Each row is where one point has got to under a steady rotation. How many steps took it there?
The counts run from 0 to 286.
[-43  23  -8  -7   4 -10 -25   0  -5  -2   8  -2 -16   2 -11  16   3  -7
  -6 -18  14  -3  14 -36  17   6  25  -7  16   8 -13  29  29   3  14   4
  13   2]
237
[-14  -8 -27 -17   3  15 -21   6   0   2   4  17  12  -7   9  10 -10 -22
 -20   1   2  20   7  25  29  11 -12   1  10   6  32  30   7  14   7  19
  15  20]
63
[-33  24 -10  -4   6  -6 -11  -4  -7  14   0 -11 -15 -25  -9  16  -2 -15
 -23 -27  18   5  21 -34   3   3  16  -1  -3 -20  -1  29  24  -6  23 -21
  12  15]
73
[ 17  -9   0  12 -12  -1   1  29 -25   2  17  -2  18  11  31 -30 -13  41
  -7 -20  14   0  13   1  -9  -2  14  -7 -12   9   5  -8  -2  -1 -15 -19
 -15  18]
251
[  0 -35   9 -27 -35  -4 -29   8  -3  17  18   8  29   7  13  14   2   4
  -5   0  -7  11   4  32   7  -6   7  15   5   8  22   3  10  13  -8   2
  32  -8]
58
[  7 -20   0 -11  19  -2  23  18  34 -23  -8   2  -4  32   9 -21   8 -17
  34  20  -8  -6  -5  -5  23   9 -11 -11  31  21  -8  -3  11   3  -4   6
  -6 -30]
199
[ 10 -11  13 -13 -10  10  28   4  26  -4  -1   3 -11  -4 -24   6  27 -27
 -12   0 -41  -3 -27  14  22  -1 -23   3  15   8  20 -10  12   2   1  -7
   4 -29]
197
[ 10  -8   8  -5   3   2   9   1  -3  15  11  10 -22 -36 -35 -25  19  -2
   7 -26  -3 -11   8  -2  -9  -2   7   4  -4 -30  16 -13  20  27   1 -16
 -44  16]
3
[-16   6  15  -3 -22  33 -10   8  -9 -12  -3  -1 -17  20 -12 -25  11  -4
  -4   2  -9   8  23 -18   1  -4 -12 -25  12   8  17  -2  39   7  23  -8
  14 -33]
263
[  0 -15  -5 -26   0 -16 -39  20  17   6  24  16  -7  -1 -11 -16   1  18
   9  -1 -12 -21   2 -23  23   8  24  19   6  -6   7  15   9  39   4   2
  -3  26]
234
[-16  37  21   0  19  19  -3  -3   0  -1  11  -7 -26 -16   0 -32  11 -26
   3 -12   7  -3  21  -5   1 -15  -9  -2  -7  -7   3   0  38   0  12   7
 -21 -27]
172
[ -7  -9  -4  -7  10  -5 -15  20   2  20  13  18 -21 -14  -7   8  10   2
 -32 -37  -3  -2  -4  -2  20  -4  -8   8 -13 -22  33  25   4  22  20  -9
  23  27]
68
[-32   5  -1  22  36  -1 -12  -8  11   6   9 -15  -8  -7   9  17 -22 -13
 -11  -8 -13 -16 -54  -9   1 -15 -23   7  -3   4 -19   6 -10   4   2  18
   8  -5]
43
[ 13  11   1 -11   1   2  -9  18  30   2   6  17   4  13  27  -9   4  -7
 -13  -5  -4  -7  11  21  19  -4 -10  53 -19   8   9  10   4  23   0  18
  32 -20]
60
[-31 -12  -5  33   6 -11  -8 -27 -13   0 -14 -15  -4  -1  -1  44 -20 -23
  14 -10  11  11 -18 -26 -23  -4   1  -5 -11   1 -38  -2   4  -8  -1   1
  13  -5]
211
[ -2   2  -3  13 -31  23  16  -5  -2 -37 -21  -5  -4  36  -9   2   4   9
  15  15 -15   0   6 -38  -4   3  -9  -9   9   9   1 -18  13  -4  25 -16
  10 -28]
190
[  5   9 -21  -4  -2  22  -5  15  -4  -7  23  19  -1 -14 -18 -29   1  10
 -16  -2  -4 -20  11 -11  14   0  -3  28   9 -11  22   4  10  37  14  10
 -19  27]
162
[ -4  -6 -10  15  -9  21 -19  41  -9   5  13   4   4  21  -4 -14   2  28
 -36 -33  -9   0   4 -18   7   3  14   0   7  27   9  15   6  22  -8 -24
  20  18]
160
[ 15   5   1  35  -2  26  12  35 -12  -2   9  -4  22  36  25 -31   2  28
 -10 -29   8  -1   9  -6 -10   1   9  -6   1  20  -5  -9   1  -1 -15 -22
  -7   1]
87
[  9   1  16  -8  12  12  17   9  45  -1 -12   1 -21  12  -5 -19  12 -23
  14  -1 -30  -5 -20  -1  20   5 -13  11   7  21  -4  -7   8   4  -9   1
   3 -40]
198
[ -2 -10 -14 -13  -6  29 -18  28  -8   3  31  11   3   7 -14 -29  -5  23
 -21 -15 -13 -13   0 -13  12   0   8  -2  32   7  24   5   6  33   3  -7
  -7  30]
161
[-12 -43  -5   5   7 -25 -35   5 -11  18  -5   4 -12   4   8  27 -22   4
  13  -5  12  20 -10 -11  -5  11  15 -23 -14  -5 -11  23   3   8  -2   2
  21  19]
139
[ 16 -58  -9  12  23 -29  15   6  27   9  -6  -2 -12  -2   1  -6 -14 -12
  38   9  -7   4 -23   2   5   8  -6 -12   8   2  -8  -4  -8  -1 -25   0
 -22  14]
204
[  8  24 -25  14   4  17   9   9   1 -21   3  15 -20  -7 -20 -22  -1   0
 -18 -15  13 -17  31 -25  16   7  -1  28  -7   0 -10  14  14  33   8  13
  -9  16]
163
[-20  -1  11   2 -13  17  -4  -7  18 -12  11  -5   2  11  -8  13   9 -26
  -5   2 -38  -6 -23  -3   6  -6  -7  22  19  28 -19 -19   7  12  -5  10
  27 -42]
125
[ 29   1   4   6 -24  16  22 -17   1 -18 -11  -3   0  -1  -8 -16   7  13
  -2   9 -24 -16 -13 -14  -8  -6 -16  25 -17 -17  28 -28 -14  13  23 -16
 -22  -7]
188
[ 18 -32  -4 -10 -24 -12  24 -24   1   0  -6  -7  28 -12   0  10  -7  -4
  28  18  -5  -4  -4  -1 -18   6   1  21   5  -1 -12 -33  -2  -5 -27  -6
 -24  -7]
286
[-16 -18 -27 -11   3   9 -26  23  -2 -10   5  12  21  29  23   5  -6   0
  -5   7  17  21  15  11  25  13  -4  -5  14  14   8  30  10  13   8  14
  28  14]
62
[ -8  28  11  35   0  45   8 -22 -15 -16 -12 -21   3   0  23  -8  -8 -22
 -28   3  -6  13 -19  12  -4  -5 -18 -14 -15   5  12  -7  -7 -25  15   2
 -13   0]
17
[  6  27  48  19  13  16  10   2   7   9   9 -15  -3  -1  26 -24  13  -3
  -5 -22 -12  -5  -9  17 -10 -20  -5   1 -31  -2   5 -26  -1 -17  -6 -15
 -24 -24]
13
[ 16 -27  -8  25 -36  20  14  -2 -34 -11 -12  14  -1  -8 -27  -8   2   5
 -17  -6   2  19  16   7  -5  17   0 -18  -7  -7  18 -10   3   7  -3 -11
 -18  28]
93
[  7  11  36  17  13  16   6   7   4 -12   6 -13  13  29  37 -41   3  15
  30   0  -1  -7   1   7  -6  -5  -3  -5 -17   6   0 -24  -2  -9  -5  -6
 -29 -20]
14
[-24   2   2  12 -17   2 -17 -15  -9  -9  11  -3  23  26  17  38  -8  -2
  -7  -7   2  -4  -6 -15 -17  -7 -10  22  -2  10 -20 -10   7  10  13  16
  41 -26]
52
[ 10   2 -12  25 -20  10  29 -20   2 -49 -22  11 -11  16 -14   9   3   4
  -3  23 -12  -8  -2 -15  12  15 -16  15 -11 -10   0 -11  -8   9  27  19
 -14  -6]
25
[-16  12  13  14  -8  31   2 -14 -11 -17 -19  -4 -32  -1 -21 -11  12 -26
  -5   3 -12  15  16  -9   4   8 -10 -26   0  -4   4   0  29  -2  29  -1
  -1 -24]
99
[ 11  -6  22  -6  19 -10  26   8  21 -16   3  -1  -9  -4  17 -18  18  -1
  34  10 -15  -9 -16  21  23 -10 -19 -12  -6 -20  23  -9  -1  -7  18  -3
 -36 -13]
106
[ 11   9  -9  36  -6  41   0  -6  -8 -13 -22   0  -7   9  -2 -53 -21  -7
  -2   9  10   4  30 -20  -9  14   4   8  -7  13  -8   1   5   9 -11   4
 -21  12]
91
